In the data rows, 128 means zero.
Some points, one per row:
[116, 117, 123, 135, 115, 133, 128, 144]
[98, 113, 101, 129, 142, 113, 131, 94]
[149, 138, 113, 134, 105, 141, 129, 117]
[133, 143, 144, 139, 72, 151, 136, 158]
[69, 50, 122, 135, 177, 72, 101, 164]
[133, 128, 129, 133, 89, 133, 137, 134]
[138, 165, 136, 123, 141, 111, 145, 148]
[146, 149, 145, 141, 125, 149, 134, 165]
[111, 98, 134, 113, 145, 85, 135, 163]
[71, 110, 173, 189, 64, 104, 116, 182]
[136, 184, 181, 150, 86, 120, 176, 193]
[140, 120, 142, 124, 172, 113, 128, 149]
[135, 165, 103, 136, 48, 155, 137, 104]
[103, 65, 128, 135, 153, 127, 109, 116]
[126, 144, 156, 142, 112, 104, 136, 156]
[167, 174, 112, 89, 160, 144, 150, 125]
[172, 157, 87, 119, 125, 163, 121, 41]
[138, 128, 129, 144, 105, 109, 130, 116]
Here are 17 more points, each followed by its number:
[95, 68, 139, 132, 113, 108, 117, 125] 0
[125, 115, 125, 129, 119, 139, 130, 114] 1
[152, 137, 99, 101, 164, 134, 125, 111] 2
[110, 104, 110, 113, 172, 102, 126, 96] 3
[134, 120, 115, 115, 136, 128, 113, 111] 4
[124, 123, 120, 136, 109, 172, 107, 56] 5
[161, 187, 126, 151, 104, 155, 125, 100] 6
[108, 101, 103, 125, 136, 95, 118, 114] 7
[138, 109, 114, 131, 98, 147, 118, 102] 8
[105, 95, 121, 113, 175, 84, 121, 154] 9
[162, 137, 106, 136, 87, 149, 124, 88] 10
[97, 84, 164, 150, 126, 117, 110, 114] 11
[98, 117, 145, 131, 143, 124, 121, 121] 12
[123, 121, 132, 138, 92, 123, 140, 137] 13
[133, 140, 133, 128, 109, 165, 144, 141] 14
[139, 132, 139, 169, 37, 176, 118, 100] 15
[88, 75, 137, 154, 110, 102, 111, 137] 16
Which of these numbered points is nearest to each point below, ignoring the 3 directions in which the first points spread most? Its number follows each.
[120, 98, 111, 116, 142, 138, 118, 96] > 1
[128, 127, 104, 96, 185, 129, 121, 149] > 2
[122, 120, 127, 150, 123, 165, 106, 79] > 5
[138, 142, 133, 91, 224, 104, 135, 168] > 2
[95, 86, 129, 144, 131, 119, 100, 131] > 4
[156, 169, 146, 113, 100, 171, 152, 169] > 14
[122, 116, 108, 134, 109, 99, 127, 140] > 7
[189, 158, 94, 99, 188, 148, 120, 63] > 6
[128, 106, 76, 77, 227, 114, 116, 80] > 9
